One turn sends every row of this set to another row. A few are shown first. Where does it send the rows asked after them?
Zego: -87	373	-31	103	-125	198	70	-141	-129	-53	256	-81	-116	-8	-48	-163	129	-251	195	121	-9	408	91
doful: 264	218	184	-184	-42	-1	110	-194	-81	-86	118	-86	16	-122	6	-116	46	-258	74	115	62	-8	159
bomir: 42	58	-134	-51	-167	-33	-148	-69	-191	157	-128	-12	-95	-10	-30	-70	-29	-147	50	64	29	133	22
fis: 120	169	83	217	-303	174	-170	-280	-44	-77	28	-10	-94	-167	84	-161	73	-469	8	-30	-154	141	10
pepi: 230	266	195	1	-101	18	-336	-90	155	-41	58	-156	-114	45	-97	-165	199	-267	70	44	22	223	0
vufu: 245	330	227	28	-92	-1	-297	-125	107	-10	50	-174	-92	48	-86	-128	143	-304	58	54	88	244	25
zoma: 268	282	-212	-76	-186	222	-15	-212	-54	-94	-4	-13	-254	71	119	-186	102	-174	283	-4	82	155	52
gen: 35	223	141	66	-249	-81	2	-316	-160	161	-20	-115	-98	-56	-77	16	76	-23	21	94	12	129	-59
bab: -122	330	-41	67	-138	167	22	-164	-178	-89	271	-61	-100	20	-49	-165	148	-265	175	101	-11	353	129
napi: 267	312	-188	-39	-194	200	14	-194	-60	-24	30	-43	-221	41	106	-231	99	-149	287	-16	61	100	52
zonil: -74	319	-45	109	-167	178	30	-171	-151	-130	297	-69	-92	-23	-15	-180	178	-297	171	139	-22	375	131
rulan: 122	108	-87	109	-227	122	-12	-209	-109	-262	-20	-139	4	-1	-30	152	147	-137	8	190	-142	113	15
benat: 82	134	-91	96	-248	109	-1	-208	-98	-228	-41	-118	-46	-14	-63	172	154	-96	-2	201	-176	119	1
peku: 150	228	95	201	-287	124	-48	-89	-4	47	-41	-139	-78	-132	-18	197	159	-61	97	81	56	226	182
renu: 215	184	189	-181	-39	-16	100	-186	-99	-132	125	-117	15	-111	-3	-175	62	-252	112	113	67	-30	154
nube: 105	170	53	201	-246	182	-176	-294	9	-81	16	-9	-16	-183	99	-201	63	-433	34	-34	-155	159	5
bif: 80	138	27	220	-276	150	-136	-268	-14	-91	12	-15	-32	-207	67	-186	46	-447	0	-45	-146	175	32
lopen: 120	202	69	205	-267	93	-25	-58	-39	56	-57	-163	-51	-175	12	194	165	-26	91	68	42	238	137
Gesov: 227	279	194	32	-112	15	-302	-140	177	-68	47	-198	-112	58	-117	-114	149	-276	33	24	55	251	1
vur: 233	291	209	19	-97	45	-280	-124	193	-44	42	-192	-98	44	-103	-154	161	-294	85	70	68	207	23
bur: 295	289	-175	-58	-224	186	33	-219	-64	-44	12	-24	-228	83	105	-175	127	-121	284	-52	95	116	72
kedi: 91	145	80	170	-298	150	-115	-271	-31	-39	23	47	-42	-213	50	-202	55	-446	9	-1	-178	180	-11
zap: 265	221	154	-198	-47	48	104	-216	-67	-86	134	-94	-18	-142	20	-186	26	-250	99	123	67	-19	158
Gan: 26	239	141	80	-229	-82	-9	-336	-167	186	15	-90	-101	-69	-55	4	38	-9	14	115	57	139	-37
kapal: 246	179	187	-209	-60	-7	118	-239	-104	-73	85	-78	-10	-90	55	-186	5	-262	82	109	98	5	128
sur: 41	47	-98	-82	-134	-27	-137	-41	-166	127	-143	-26	-86	-21	-30	-28	8	-94	34	81	-17	149	28
Zemit: 56	-52	-99	-36	-170	22	-5	-153	-128	-98	-12	-212	12	-74	-12	-61	205	-23	87	73	68	331	-85
fal: 67	-49	-112	-63	-180	54	-47	-151	-164	-119	28	-234	34	-36	-25	-74	199	-81	90	81	70	358	-83
Lar: -120	330	-10	66	-158	224	13	-183	-145	-84	254	-99	-70	-16	-51	-209	139	-318	204	109	-50	363	106
povud: 282	305	-179	-22	-198	223	33	-226	-69	-88	-55	-74	-224	60	117	-187	68	-144	286	-38	47	108	91

vur turns into -> nube
benat turns into -> Zemit
doful turns into -> Gesov
Now these:
peku turns into -> rulan
pepi turns into -> kedi
zoma turns into -> kapal

